In the rows, zero is written as 128.
Rotation paths and how fast each direction turns (degrees a step):
Each turn is a multiple of 5 degrees from 10 to 175, or 0.
Each row of a path follows its step; steps can be skipped.
Path 1:
step 0: [131 129 129 128 130 124 122 130 125 125 127 116 127 120 132 135 128 123
 132 116 133 131 138 128 118 130 130 134 126 131 124 124 137 127 126 127
 131 133 121 122 130 120 121 135 146 135 122 131 131 129 135 131 131 133
 124 131 124 122 128 126 126 132 115 131 123 128]
step 2: [130 130 128 124 122 118 137 129 141 115 129 117 123 129 133 128 128 133
 124 130 135 125 123 137 117 132 133 132 135 121 125 131 141 123 125 125
 130 127 125 130 136 123 132 128 133 130 118 123 132 129 131 125 136 141
 124 129 125 126 127 128 131 128 132 123 128 130]
step 8: [124 130 125 130 140 126 138 132 126 132 136 126 122 132 122 128 114 131
 134 123 126 129 128 124 127 125 134 128 134 132 132 125 134 129 131 125
 142 126 126 119 125 124 129 136 120 129 115 124 133 122 128 134 127 129
 127 128 136 123 137 122 120 124 135 125 134 124]
step 16: [125 128 129 124 131 124 130 126 124 133 133 124 138 125 126 130 134 130
 126 127 131 132 132 135 120 133 140 126 126 129 122 128 137 122 132 119
 126 135 124 120 135 112 114 122 135 133 127 123 128 125 123 119 126 132
 122 135 128 125 128 125 133 132 126 131 133 118]
step 26: [132 121 119 125 126 134 136 118 128 134 124 118 131 123 127 134 127 121
 135 130 130 125 127 123 132 119 132 134 129 129 129 118 124 135 126 134
 139 133 129 126 122 123 115 128 137 126 124 132 129 136 136 129 127 130
 122 127 123 132 137 122 128 131 124 125 133 136]
step 27: [126 124 127 125 127 129 140 126 132 121 125 124 133 135 133 124 123 118
 128 118 124 121 127 125 127 118 133 126 132 134 135 129 141 124 119 125
 141 126 135 135 127 129 120 121 133 131 118 137 128 126 128 122 132 124
 128 123 127 136 133 126 123 131 121 126 129 127]
step 33: [130 124 135 128 127 133 127 131 128 134 136 119 127 136 130 123 126 137
 129 131 136 117 141 132 121 120 130 128 126 134 129 123 136 124 134 122
 128 127 126 128 134 122 133 133 138 124 117 131 130 125 125 124 122 145
 122 133 128 121 125 128 123 129 127 128 130 130]
step 36: [136 122 123 125 129 117 135 118 126 121 126 124 126 134 131 118 130 128
 133 132 130 131 121 119 127 127 124 123 134 131 125 121 136 126 127 132
 120 132 126 137 128 124 130 128 127 126 125 127 124 129 127 126 132 128
 129 138 127 114 125 133 124 125 111 121 120 132]
Speeds:
[128 128 125 128 127 130 131 127 126 127 129 126 129 127 124 129 128 127
 129 126 127 127 127 129 130 128 127 128 129 129 130 130 127 127 126 130
 131 126 131 127 127 129 130 128 127 128 129 129 126 127 128 129 128 130
 129 126 127 128 128 126 128 128 129 126 129 127]	20
[127 126 128 128 128 128 129 126 126 128 128 127 126 127 128 126 129 128
 130 127 130 127 127 127 130 128 128 128 129 129 126 127 128 130 128 130
 125 129 129 128 127 127 129 125 126 128 130 126 129 130 130 127 126 126
 125 128 129 128 127 127 130 128 128 126 130 127]	175
[128 128 127 129 127 129 127 127 130 133 127 129 128 127 127 129 131 127
 127 131 127 130 127 128 128 129 126 128 126 127 127 129 126 128 129 129
 129 129 129 130 129 128 126 129 128 127 130 130 129 130 130 127 126 131
 126 127 128 127 130 127 127 127 127 128 130 127]	170
[127 130 130 132 128 129 128 127 128 131 130 128 128 126 128 129 126 128
 129 128 128 129 129 126 128 129 128 129 129 128 129 129 130 129 129 127
 125 128 128 127 125 124 129 128 129 126 128 128 127 126 126 128 127 130
 129 127 129 128 128 126 129 126 127 129 128 127]	85
[129 128 128 129 130 130 128 126 129 125 128 130 130 128 127 129 130 128
 130 128 128 130 127 129 129 128 129 128 127 128 128 126 128 128 128 130
 128 129 128 126 127 127 128 124 130 129 128 127 127 127 128 129 127 128
 127 125 129 125 128 128 128 130 124 130 127 129]	70
Path 2:
step 0: [127 120 131 134 122 126 128 126 130 126 133 129 134 125 128 128 128 132
 125 135 127 133 130 135 125 129 124 127 125 137 129 121 119 121 122 126
 121 127 128 129 136 131 128 119 122 121 136 130 135 116 127 130 128 120
 132 127 125 142 122 122 133 127 123 133 130 142]
step 3: [135 137 135 120 123 132 125 131 132 128 138 130 127 135 128 128 130 125
 120 131 120 141 127 132 129 134 112 124 130 130 131 118 129 126 130 122
 131 119 129 137 132 125 124 128 122 130 131 129 130 125 127 123 130 124
 134 129 129 130 131 138 134 123 121 122 123 127]
step 5: [134 130 126 131 131 134 122 129 129 124 126 123 108 130 128 136 134 119
 133 129 138 126 129 131 124 130 123 130 138 135 122 126 126 128 124 124
 126 133 123 128 117 127 129 128 119 128 123 133 123 133 122 132 125 133
 124 123 134 127 131 119 122 137 123 133 125 127]
step 11: [130 117 134 118 133 135 142 123 123 135 132 126 130 128 125 121 136 130
 133 127 123 133 134 120 125 132 138 128 129 129 126 126 127 132 117 125
 130 125 134 127 130 129 129 127 126 131 144 128 126 120 127 129 122 127
 127 132 123 125 126 130 133 128 133 138 131 137]
step 26: [134 119 127 132 127 131 144 123 130 121 125 128 127 130 131 123 140 136
 118 130 132 128 122 131 130 134 130 135 131 127 127 124 135 130 128 125
 120 120 130 130 133 120 128 132 131 119 129 126 132 137 128 121 129 137
 120 131 133 132 123 128 121 124 128 128 126 135]
step 29: [125 129 131 127 115 132 127 122 124 130 126 121 133 124 126 122 137 129
 123 122 131 127 132 123 133 131 138 129 128 122 129 128 130 129 121 136
 127 122 127 129 136 130 126 131 131 123 127 127 125 124 130 118 126 123
 136 132 119 130 117 138 131 121 123 122 130 142]
step 35: [124 129 125 127 123 125 121 133 127 119 121 138 122 119 126 135 126 131
 123 136 130 128 129 127 129 129 122 124 121 130 131 129 141 120 138 132
 121 134 126 127 127 140 127 125 127 122 131 132 139 136 131 131 134 133
 132 124 131 133 137 133 134 132 127 129 132 123]
step 41: [130 133 119 125 122 131 125 125 136 125 124 132 134 129 126 116 123 131
 122 126 123 132 123 136 130 134 124 131 134 125 131 127 121 144 121 114
 138 118 126 126 125 128 123 128 129 127 127 133 129 132 130 134 132 126
 128 130 120 127 127 135 124 118 127 131 130 129]
Speeds:
[126 129 128 131 127 127 126 129 128 129 127 126 125 129 127 128 130 130
 128 129 129 129 130 127 128 126 129 128 126 128 129 129 128 128 130 129
 130 130 125 128 127 129 130 129 127 128 127 128 126 128 130 128 129 127
 127 130 127 128 130 128 127 130 127 130 127 127]	95
[128 128 128 127 126 125 130 127 127 128 128 127 126 127 129 130 128 129
 128 126 129 127 128 131 128 129 128 130 126 129 126 129 127 125 128 129
 125 129 127 129 129 128 125 128 129 128 127 129 129 130 128 131 127 129
 128 130 128 128 127 127 126 128 126 129 127 127]	85
Path 3:
step 2: [135 121 124 130 134 127 130 128 133 122 124 127 122 124 123 124 123 124
 136 120 126 136 127 127 119 124 131 124 131 125 113 122 133 130 122 137
 124 135 133 131 125 136 132 118 130 127 128 128 125 138 126 129 126 123
 129 127 128 127 132 115 116 132 129 130 119 120]
step 9: [121 133 127 136 124 133 127 128 131 134 125 125 128 121 126 126 121 132
 123 127 128 130 119 130 125 140 126 131 125 138 124 125 127 120 128 130
 122 132 118 131 129 121 123 139 120 125 137 122 126 127 124 130 129 125
 118 130 118 134 130 130 135 112 129 129 134 130]
step 10: [134 127 131 127 129 126 126 131 119 126 127 129 123 131 128 133 121 130
 131 133 135 132 129 136 127 144 129 139 128 131 125 119 127 137 124 136
 137 127 128 130 129 123 122 127 129 118 118 129 117 134 137 135 125 124
 123 132 135 124 124 131 128 125 126 125 121 133]
step 14: [114 122 132 129 132 121 116 136 131 132 121 120 132 129 129 127 126 121
 124 128 124 123 129 129 130 120 130 125 133 127 122 127 128 136 129 136
 117 129 127 120 135 125 134 138 119 127 130 129 135 127 134 133 122 128
 123 126 124 126 128 135 134 135 130 119 124 125]
step 16: [134 130 123 130 128 127 129 124 130 128 130 131 122 122 133 132 132 126
 126 133 123 124 117 124 128 115 124 121 134 122 129 121 124 122 133 119
 128 129 130 131 125 134 133 121 120 132 126 122 126 130 125 127 127 139
 129 129 129 111 123 127 124 134 142 138 129 126]
step 18: [125 120 129 138 130 136 130 129 124 134 131 132 125 126 119 133 124 125
 128 122 120 131 133 129 117 125 124 131 120 134 139 131 123 139 135 131
 122 117 130 140 125 130 115 126 133 131 128 116 127 131 131 127 132 127
 130 134 131 130 128 125 129 129 126 125 123 120]
step 24: [134 129 128 127 137 122 119 131 129 130 118 131 126 139 120 121 121 138
 122 125 125 130 115 132 134 135 121 124 136 125 122 121 138 119 127 126
 132 124 129 124 134 126 127 126 129 126 133 130 124 133 135 128 130 122
 135 120 128 124 124 126 127 128 132 131 136 132]
step 34: [134 123 119 132 129 128 140 133 126 120 131 130 126 120 126 130 129 130
 135 127 123 125 135 127 126 131 120 130 125 132 132 122 138 118 128 122
 126 126 134 130 127 128 137 121 138 135 133 124 129 129 122 124 136 132
 128 128 128 111 134 127 119 126 128 138 132 122]
Speeds:
[128 128 129 127 126 128 128 128 125 129 126 131 129 130 129 127 127 129
 125 127 129 128 130 129 129 127 130 129 129 129 127 128 130 128 129 126
 127 128 128 124 129 130 127 128 127 127 126 129 128 129 129 129 127 129
 128 130 130 128 129 129 126 127 126 129 129 129]	155
[128 126 127 128 130 128 127 130 127 127 128 126 128 128 129 126 126 124
 127 128 126 129 128 129 128 129 128 128 130 127 130 126 129 125 130 128
 128 131 126 125 129 128 129 128 128 128 129 128 127 130 128 128 128 129
 127 127 126 129 129 129 127 127 129 128 129 125]	145
[127 129 127 126 128 128 129 127 129 129 125 128 127 131 128 128 128 127
 129 128 127 126 130 126 128 129 128 129 127 130 128 127 128 129 127 132
 126 126 127 129 130 126 128 128 128 126 127 126 129 129 126 129 130 130
 127 129 130 128 130 128 130 126 128 130 127 126]	85
[126 127 130 128 129 130 129 126 129 128 126 130 126 126 129 130 127 128
 128 126 127 131 127 129 128 130 124 129 126 130 128 127 130 126 129 129
 127 131 128 129 127 129 127 126 128 128 127 127 126 131 128 129 128 127
 130 130 128 127 128 129 128 129 127 128 129 129]	45
[127 130 128 128 131 129 127 127 127 129 126 126 130 127 128 130 127 128
 128 127 130 127 130 130 127 129 127 127 130 129 129 128 127 129 127 127
 129 128 130 127 128 126 126 128 128 129 126 128 128 130 129 129 129 129
 128 126 125 128 127 127 129 131 126 127 127 127]	100
